In the rows, 128 means zero.
Rotation paths and how fast each direction turns (degrees each step):
Each turn is a multiple of 5 degrees from 10 to 175, or 0.
Each row of a path follows its step; steps can be skipped.
Path 1:
step 0: [134 130 137 139 129 139 118 131 122 128 131 128 124 126 125 134 116 126
 131 120 125 124 128 120 124 124 125 124 133 127 131 127 128 133 132 128
 133 120 130 119 123 129 133 122 132 134 136 123 123]
step 2: [125 129 133 134 131 119 134 115 125 126 131 123 130 121 121 134 123 139
 127 118 134 130 129 128 124 128 120 130 131 128 141 133 123 132 135 130
 125 130 125 127 128 122 124 133 135 130 133 126 136]
step 9: [139 125 127 140 125 129 125 124 125 131 131 135 136 132 136 127 127 136
 126 126 138 125 125 126 127 130 126 124 136 130 132 118 120 138 124 130
 134 131 141 126 123 126 128 132 136 129 120 129 129]
step 10: [128 134 131 126 138 129 139 116 122 133 127 139 133 129 120 129 127 136
 130 125 134 129 140 120 121 132 125 118 128 129 135 128 126 130 136 129
 128 127 130 130 136 131 125 122 133 128 126 123 132]
step 18: [132 134 126 131 130 140 130 120 128 129 123 134 134 125 126 127 117 129
 128 128 127 118 135 123 124 128 127 121 130 123 137 121 133 137 135 133
 135 128 128 122 132 124 130 115 126 137 132 127 125]
step 24: [135 131 136 122 141 130 127 127 133 128 125 137 134 121 131 125 132 136
 133 119 129 131 124 135 136 125 128 126 139 129 133 129 127 130 125 130
 136 129 117 131 128 119 131 117 130 124 126 124 132]
step 29: [131 129 129 135 132 130 124 122 128 132 126 132 124 129 113 129 120 125
 131 119 122 127 131 126 131 125 132 118 139 122 131 124 122 127 129 135
 136 122 129 129 124 140 127 120 134 137 132 132 130]
step 31: [136 130 129 129 128 126 138 115 129 116 131 133 133 123 124 135 134 130
 128 120 138 127 128 127 135 125 128 133 134 125 136 131 125 129 132 132
 127 123 131 136 134 125 120 137 126 135 135 129 126]
step 32: [140 134 124 129 136 140 125 127 133 129 130 125 129 120 121 133 132 137
 136 123 129 134 123 132 124 121 132 126 138 128 130 133 131 127 129 124
 131 134 128 129 122 130 121 118 134 128 136 121 129]
Directions:
[126 128 127 126 129 130 131 127 129 131 130 129 128 129 130 128 127 129
 127 126 127 128 128 129 128 130 128 129 126 131 128 128 126 129 131 129
 126 126 124 130 131 128 130 129 128 126 129 128 130]	125
[127 129 130 125 127 129 130 129 131 129 127 128 126 128 126 129 128 130
 127 128 128 130 126 129 128 128 131 127 126 126 129 130 125 129 127 131
 129 128 129 125 127 126 126 128 127 126 127 127 128]	85
[128 126 126 129 126 128 128 131 130 130 130 128 128 128 128 128 124 127
 129 127 128 128 125 127 127 125 128 129 131 128 126 127 125 129 131 128
 129 128 130 130 129 128 125 126 127 129 129 127 127]	125
Path 2:
step 1: [131 129 123 122 138 134 130 134 122 120 130 132 122 133 133 120 116 122
 135 119 120 130 134 124 133 122 120 123 129 126 124 133 132 126 131 129
 129 135 119 121 121 133 129 128 127 127 128 133 121]
step 2: [133 133 134 126 126 140 137 127 117 128 122 128 125 121 130 125 124 136
 127 120 120 130 128 132 121 123 139 128 132 134 123 131 120 130 125 128
 128 121 126 122 128 130 134 133 137 130 123 134 134]
step 4: [130 127 131 135 113 129 118 132 128 125 132 129 119 132 125 126 133 132
 132 134 138 128 117 132 118 130 131 134 130 132 129 136 135 126 127 121
 130 132 124 131 131 124 133 134 119 133 133 127 124]
step 10: [120 132 117 124 123 132 119 130 130 121 126 120 124 131 126 124 134 124
 127 133 135 129 124 127 125 121 120 134 132 130 133 132 131 119 131 119
 119 123 122 123 128 124 128 123 132 127 118 129 120]
step 11: [128 139 124 122 129 127 133 134 117 130 134 139 123 124 138 125 131 131
 131 122 130 125 126 131 126 130 115 124 126 128 126 128 138 130 122 125
 132 126 124 124 130 124 127 130 133 139 131 130 115]
step 13: [133 128 138 128 129 126 126 122 128 123 124 131 127 130 125 114 123 135
 137 120 117 128 123 126 125 133 135 136 121 124 122 135 127 128 135 130
 130 127 126 125 123 139 131 127 121 131 127 129 131]
step 22: [131 132 128 128 128 123 123 132 124 122 133 131 130 137 130 133 122 138
 129 125 135 122 123 125 137 125 118 133 134 127 131 138 131 120 129 128
 134 120 131 119 120 121 129 123 124 134 125 137 127]
step 29: [127 131 125 127 131 128 132 124 114 131 123 129 129 124 130 118 124 131
 136 116 130 128 120 131 123 132 128 133 135 121 124 127 112 125 129 124
 129 128 120 122 129 127 118 129 124 126 121 130 127]
step 32: [129 132 128 124 117 127 126 126 130 128 131 130 123 130 123 127 122 138
 128 134 128 131 119 131 136 123 129 131 124 132 132 138 133 131 125 134
 128 114 131 122 128 129 134 124 142 132 129 125 118]
Directions:
[129 126 129 128 129 128 128 129 126 132 130 131 127 126 128 127 128 127
 126 131 128 128 125 131 128 130 127 129 126 127 127 128 124 128 129 129
 128 129 128 129 131 126 128 126 129 127 129 129 127]	85
[128 129 126 131 128 126 125 129 130 128 127 130 127 129 126 133 127 130
 128 129 127 127 127 128 128 128 127 127 127 128 129 126 131 128 127 125
 127 128 126 126 130 126 127 125 129 128 127 128 126]	65
[128 127 130 128 128 130 128 126 129 128 128 128 127 127 125 127 125 129
 127 129 126 131 129 126 129 125 127 126 125 127 125 128 128 131 130 128
 130 130 128 125 128 130 128 127 130 128 129 127 129]	60
[129 127 131 128 128 129 130 129 127 128 128 127 127 125 129 130 129 129
 128 127 128 128 124 127 127 128 132 125 126 129 131 127 129 126 129 128
 128 128 129 130 128 128 129 129 130 131 130 126 126]	155
[129 129 129 126 128 130 128 128 130 128 128 130 128 129 130 130 126 129
 130 127 125 126 129 127 130 126 126 126 127 127 128 129 125 128 126 130
 127 127 130 129 127 125 132 128 129 129 127 131 127]	70
[125 127 129 127 124 128 127 126 128 127 127 129 128 128 127 126 130 128
 125 130 132 125 127 127 130 127 126 127 127 129 129 128 130 127 127 128
 128 128 130 126 128 128 127 130 128 127 130 130 125]	65
Path 3:
step 2: [126 131 124 128 125 125 136 122 128 125 132 122 131 125 126 128 128 122
 131 128 126 130 126 129 132 126 130 132 136 135 135 123 131 133 117 135
 133 118 120 115 135 121 129 130 138 131 125 133 123]
step 3: [124 129 124 132 133 123 121 128 130 123 124 127 113 128 130 127 131 134
 132 132 127 122 127 128 135 127 132 124 125 131 130 136 137 126 120 131
 129 123 125 133 133 130 134 134 136 130 133 142 136]
step 7: [141 133 130 131 126 121 129 126 137 122 130 126 131 126 126 121 130 128
 122 124 138 131 133 130 126 129 125 129 131 136 127 135 124 121 140 133
 135 126 131 121 128 124 132 132 131 121 132 131 119]
step 9: [119 126 138 125 123 131 129 127 132 130 132 116 125 129 131 122 124 129
 132 125 136 127 133 134 122 129 136 134 138 136 135 127 130 127 120 138
 131 131 125 129 132 128 132 131 129 131 136 125 121]
step 10: [136 119 122 125 129 127 130 127 121 128 127 121 131 126 131 120 129 125
 131 136 139 123 127 126 134 124 134 128 126 136 136 128 139 123 129 125
 139 121 126 128 135 124 126 129 133 125 129 137 131]
step 17: [125 129 129 117 123 136 131 119 126 127 134 120 136 126 130 129 130 128
 126 127 139 128 128 132 125 126 131 132 127 136 133 129 134 128 133 119
 135 132 130 126 120 124 130 127 124 122 136 136 117]
step 23: [134 124 120 129 135 126 131 124 134 123 136 123 128 137 120 125 120 123
 124 136 124 134 116 124 128 125 125 130 132 128 129 132 126 125 122 115
 133 131 124 131 122 127 120 127 127 126 129 133 132]
step 24: [115 130 125 121 127 135 124 121 138 129 137 124 119 130 130 138 124 122
 127 125 126 134 128 131 136 127 133 123 126 135 124 127 126 131 127 118
 121 136 132 125 126 123 131 125 131 129 134 132 123]
step 28: [135 131 125 119 134 129 122 133 123 130 124 120 129 134 128 120 129 130
 126 128 129 135 127 132 132 122 122 125 121 130 134 137 128 132 122 131
 122 117 125 128 131 122 130 131 139 127 133 136 135]
Directions:
[126 132 128 130 129 126 128 128 128 128 130 131 129 128 128 127 126 130
 129 128 132 126 127 130 129 128 128 127 128 130 129 127 126 127 128 131
 129 129 127 129 130 128 127 129 128 127 124 130 128]	10
[129 128 129 129 127 127 129 129 128 127 127 126 126 127 128 129 129 125
 128 129 129 123 130 130 126 128 127 127 129 129 127 127 132 126 128 129
 131 128 128 128 128 126 130 127 128 126 128 126 128]	10
[126 127 129 129 127 125 127 128 129 128 129 131 128 132 128 129 128 127
 128 131 126 126 128 128 128 129 127 126 130 129 126 132 128 127 130 126
 127 128 126 125 126 129 128 128 127 129 127 129 128]	40
[129 127 131 131 124 129 132 130 130 130 128 129 126 129 127 128 128 129
 128 126 129 132 128 129 127 128 126 129 131 128 127 125 128 129 128 128
 129 129 126 127 129 129 129 128 129 129 128 129 129]	160
Path 4:
step 7: [125 132 126 135 131 128 124 129 129 129 135 126 138 118 131 132 126 131
 128 126 126 127 129 136 123 123 136 138 128 135 133 118 132 128 128 124
 128 125 136 128 134 124 130 121 130 115 126 130 128]
step 9: [119 137 132 124 126 127 132 129 117 134 122 128 128 141 126 129 119 136
 130 128 121 127 127 124 126 135 124 130 128 131 132 131 128 132 125 122
 128 134 128 131 134 132 125 140 134 128 124 126 128]
step 11: [128 122 122 126 132 119 130 137 133 122 138 127 123 132 130 129 127 128
 123 132 125 125 139 129 119 124 127 125 125 133 131 123 127 118 127 123
 131 138 121 127 122 126 128 122 126 129 127 121 127]
step 17: [129 132 124 131 136 119 134 125 126 129 136 128 132 135 129 131 113 122
 132 123 135 121 125 130 134 126 137 126 127 132 128 127 125 134 129 133
 125 129 125 123 126 128 123 125 124 129 134 136 133]
step 18: [122 120 124 135 127 128 133 132 132 133 126 127 127 131 133 132 134 136
 133 135 130 130 132 132 120 125 129 130 134 128 137 130 128 129 119 136
 120 125 131 129 126 126 135 122 133 132 124 133 140]
step 19: [129 133 133 127 124 131 133 133 124 123 121 125 134 127 137 124 126 129
 132 129 128 134 135 134 127 121 138 136 126 114 122 130 136 127 130 125
 129 125 123 129 127 131 124 130 129 128 121 116 128]
step 23: [127 134 126 127 125 135 132 134 120 128 136 127 126 127 129 119 132 132
 121 131 132 133 137 136 131 124 126 121 122 134 126 128 129 134 134 131
 121 131 130 120 130 126 127 120 121 125 122 135 124]
step 24: [130 124 121 127 128 117 127 127 126 129 126 129 125 131 132 130 128 132
 136 124 123 129 134 124 135 125 127 128 132 132 124 132 129 127 117 124
 121 132 135 129 137 130 115 137 126 136 122 131 125]
step 31: [120 126 134 134 127 124 130 134 124 122 116 124 131 120 121 128 126 127
 130 133 127 127 132 133 134 126 124 128 125 131 133 131 117 127 135 123
 124 127 130 128 124 126 126 133 137 142 128 125 123]
Directions:
[128 128 127 130 128 126 129 127 130 127 128 127 129 127 125 134 128 129
 129 126 128 128 129 129 129 130 128 129 127 128 128 127 130 128 126 128
 127 130 129 129 128 129 127 127 128 130 132 131 127]	100
[127 130 131 128 127 126 125 129 128 127 129 129 126 128 126 125 127 128
 128 128 129 128 127 128 131 128 127 127 129 126 128 128 129 129 127 125
 127 129 129 127 128 128 125 133 128 130 130 131 129]	95
[127 129 127 130 128 129 128 126 129 128 129 131 130 131 127 128 125 129
 128 129 128 128 126 131 127 128 130 132 129 127 128 127 129 129 130 130
 127 128 128 130 127 126 127 129 130 128 127 126 132]	35
[129 128 128 127 130 126 127 128 127 129 127 126 129 129 128 128 131 128
 124 128 128 128 128 126 128 127 129 133 126 124 129 126 126 129 130 127
 128 126 128 125 128 127 125 126 130 129 129 129 127]	120
Path 5:
step 5: [127 128 135 131 124 122 126 134 119 132 130 131 120 136 133 120 125 126
 133 125 129 130 127 126 126 130 127 121 136 133 134 121 127 127 119 130
 139 134 137 136 125 124 129 129 125 135 127 136 122]
step 6: [130 122 129 130 130 128 122 128 125 141 129 136 126 137 133 126 118 136
 132 116 129 130 127 120 126 121 121 123 127 126 119 127 135 125 126 134
 134 126 132 127 127 125 120 123 121 126 129 123 130]
step 17: [135 125 131 132 127 127 126 134 118 133 137 139 124 128 132 129 123 130
 137 122 130 130 124 123 136 131 123 121 128 137 136 129 136 127 129 125
 138 133 130 125 130 126 122 121 123 128 131 120 132]
step 19: [132 119 130 135 128 130 127 127 123 130 134 136 136 134 125 139 116 129
 136 130 136 129 128 133 134 125 131 126 135 135 129 127 123 131 126 133
 131 126 128 137 118 134 132 128 130 135 123 128 129]
step 21: [128 117 131 133 133 119 125 129 121 133 134 138 124 124 135 130 120 129
 129 126 123 131 118 123 131 123 124 120 129 132 131 124 125 127 129 133
 140 135 133 135 130 125 126 130 123 121 129 133 125]
step 26: [128 133 130 135 133 128 121 129 127 133 125 133 127 136 117 131 118 132
 129 120 126 134 125 128 125 129 132 121 133 135 131 120 133 135 124 135
 131 129 137 129 122 120 132 133 118 129 126 134 122]
step 27: [139 129 132 132 129 125 130 131 126 140 136 132 128 132 136 128 124 131
 130 120 123 128 129 124 126 127 123 123 130 127 133 120 128 125 126 130
 141 126 128 133 119 121 125 128 129 142 134 129 133]
step 30: [128 133 134 130 130 124 131 126 127 131 138 134 126 131 122 133 120 129
 130 133 137 126 126 126 128 131 129 125 135 136 133 123 134 134 127 134
 122 127 143 135 117 126 132 132 125 131 123 133 128]
step 31: [131 128 125 138 137 129 129 122 126 134 136 129 132 135 134 134 121 126
 123 123 128 124 120 130 133 122 124 117 135 126 125 128 131 127 125 129
 143 125 135 135 123 127 129 128 129 131 132 135 132]
Directions:
[128 128 126 129 128 130 128 128 125 127 127 128 130 131 130 128 128 129
 128 128 128 129 127 132 127 125 129 128 129 126 125 128 127 129 129 131
 128 126 129 129 130 130 128 124 128 126 129 127 129]	115
[125 129 126 128 131 126 127 125 127 128 129 127 127 127 127 131 129 126
 128 126 127 130 128 128 128 131 128 130 128 127 128 128 123 127 127 129
 128 130 129 128 126 127 127 125 126 129 129 129 129]	65
[126 128 130 129 129 129 128 129 131 127 132 128 129 128 126 129 126 128
 128 130 130 128 131 126 130 127 131 128 129 126 128 131 129 128 127 127
 126 127 129 128 128 130 126 124 127 128 127 127 129]	65
[127 128 126 129 127 128 127 130 128 131 127 129 129 128 130 125 128 125
 130 128 128 127 127 127 130 128 128 128 128 128 125 128 128 125 131 127
 127 132 131 129 132 128 127 128 126 128 129 127 127]	95
[127 131 128 128 128 127 127 128 130 125 126 128 126 130 127 126 129 129
 128 130 128 130 127 127 125 129 127 128 130 131 129 128 129 129 128 130
 125 130 132 126 128 130 130 127 127 129 128 127 126]	175
Path 6:
step 6: [121 124 132 126 145 129 136 127 123 125 132 136 123 137 132 124 120 140
 131 128 127 131 136 128 131 131 125 127 123 128 130 130 119 121 130 125
 126 130 135 136 127 121 127 129 117 129 123 127 138]
step 10: [115 127 140 129 130 136 132 129 121 126 131 130 126 128 124 121 126 139
 119 127 142 132 141 131 130 129 128 122 134 132 127 125 128 133 121 126
 124 134 120 130 127 119 128 133 127 123 126 132 131]
step 13: [132 122 130 130 138 132 124 130 129 130 124 134 122 137 124 132 129 135
 128 121 137 131 132 131 130 121 129 129 118 122 124 129 129 131 127 132
 123 136 120 133 128 131 135 144 134 124 118 134 128]
step 16: [117 129 129 121 130 121 135 125 124 122 124 118 129 131 134 136 137 129
 132 127 138 137 129 130 133 119 125 124 119 118 124 124 130 119 126 132
 122 125 135 132 125 132 134 134 135 129 125 128 128]
step 18: [113 123 129 129 132 121 132 134 119 131 136 127 122 134 137 134 131 127
 129 130 123 132 128 122 134 122 132 126 129 121 132 129 130 127 122 142
 123 133 135 137 121 128 130 122 126 123 127 134 139]
step 27: [128 124 123 127 132 126 128 120 124 132 118 123 116 131 124 124 134 129
 124 123 134 132 134 129 141 128 122 121 121 121 122 127 125 128 131 130
 122 130 121 133 137 118 125 140 129 127 121 126 123]
step 28: [123 126 133 122 128 136 129 129 119 125 116 129 131 136 125 127 132 141
 123 128 133 130 141 134 133 116 131 129 123 131 132 128 124 127 120 132
 132 130 123 130 128 131 128 135 129 131 117 133 132]
step 30: [114 137 128 128 124 127 129 122 118 129 128 130 129 135 131 131 136 127
 128 125 139 137 137 127 135 119 123 134 126 121 124 123 124 135 120 140
 123 124 120 128 127 131 124 128 134 125 128 129 125]
step 32: [120 128 135 129 127 131 128 129 129 128 135 133 126 138 133 134 128 133
 126 129 131 133 131 130 145 113 130 125 127 132 126 131 136 127 131 139
 126 135 131 126 130 128 130 125 142 125 123 132 135]
Directions:
[127 126 129 130 127 128 127 127 129 131 129 127 128 128 127 128 128 129
 125 131 127 129 127 127 130 125 130 129 129 128 132 129 131 128 126 126
 128 127 127 127 129 128 129 125 126 129 129 131 129]	100
[129 128 129 130 127 129 131 130 129 128 129 126 128 126 129 132 128 124
 127 128 126 129 129 128 125 128 130 127 127 127 129 132 127 126 130 129
 126 128 129 130 127 130 127 129 126 128 129 126 130]	20
[128 128 126 127 129 129 128 128 129 127 126 126 128 130 129 125 128 127
 130 129 127 125 128 129 129 126 130 130 127 129 127 132 126 130 132 127
 124 130 127 127 130 127 128 128 128 130 128 130 129]	55
[128 130 129 128 129 125 125 128 129 128 130 129 130 127 129 127 127 128
 127 130 128 127 130 129 127 130 126 128 130 129 130 130 128 126 129 125
 127 131 128 130 126 124 127 128 128 128 127 129 126]	25
Path 7:
step 0: [122 127 127 132 125 125 136 124 123 132 122 139 115 121 129 132 124 120
 117 135 123 127 136 125 130 135 134 129 132 133 129 131 130 120 123 136
 121 122 123 132 121 122 131 123 125 124 130 130 131]
step 10: [127 133 135 127 135 131 126 132 117 133 136 127 140 139 131 130 128 124
 126 136 126 138 130 127 126 130 127 129 121 128 127 130 123 135 127 120
 127 134 133 126 137 129 123 129 140 123 129 116 122]
step 11: [127 136 126 129 130 123 124 120 120 134 119 130 121 121 126 127 129 122
 126 137 135 125 131 126 127 121 119 134 130 119 133 128 129 118 125 122
 131 131 133 130 137 122 123 128 143 126 130 132 130]
step 14: [137 134 129 131 137 137 120 130 128 132 126 133 125 121 125 133 129 131
 124 130 123 130 122 125 138 130 130 133 144 128 123 129 121 129 124 131
 129 124 119 129 122 126 136 121 128 119 124 120 122]
step 15: [135 132 128 132 125 119 131 125 126 132 129 130 124 126 126 127 122 137
 129 124 129 131 125 132 134 134 115 128 118 124 122 122 122 134 119 137
 123 133 120 141 131 131 137 131 131 131 120 125 129]
step 17: [133 132 133 131 125 116 128 129 120 131 122 136 127 136 124 135 131 124
 127 134 130 138 127 128 123 132 125 136 123 132 134 127 134 121 122 134
 129 124 136 128 128 127 121 118 138 133 125 118 132]
step 19: [122 128 125 126 131 129 142 130 131 139 129 134 127 131 126 133 136 117
 136 127 119 129 138 120 131 121 124 129 130 132 132 128 127 128 123 128
 125 119 122 126 139 132 136 125 134 135 126 131 132]
step 22: [135 135 125 137 123 128 126 124 128 122 123 129 134 131 124 129 116 121
 132 121 129 127 119 121 135 125 120 119 127 120 124 127 123 125 121 131
 118 135 130 121 129 127 131 129 132 120 137 127 133]
step 32: [129 127 134 126 127 124 135 119 122 139 128 131 120 121 126 127 129 120
 125 135 118 128 142 129 132 124 138 136 125 124 129 128 123 133 128 131
 126 127 127 138 125 127 133 133 122 127 118 125 130]
Directions:
[128 124 126 125 130 127 130 127 130 128 128 127 128 128 128 127 129 125
 126 128 128 129 127 128 128 127 128 129 131 130 127 126 127 130 128 130
 131 126 125 128 128 129 128 127 128 126 126 130 129]	60
[127 127 127 128 126 122 129 130 126 130 127 131 128 129 128 129 131 129
 129 128 128 129 130 129 128 129 127 130 129 128 129 132 128 130 128 130
 127 129 127 131 129 128 129 129 129 129 129 130 128]	170
[128 127 125 129 128 128 130 128 131 130 127 130 125 127 127 126 126 130
 129 130 129 127 128 127 130 129 127 123 127 127 128 127 128 128 128 125
 129 129 128 128 131 129 131 127 128 128 129 129 130]	100
[130 128 128 125 128 127 127 128 127 123 128 127 128 130 129 128 126 129
 127 129 129 125 127 127 130 128 128 129 128 129 126 129 129 128 127 128
 124 129 123 129 130 130 130 127 127 127 127 127 127]	55
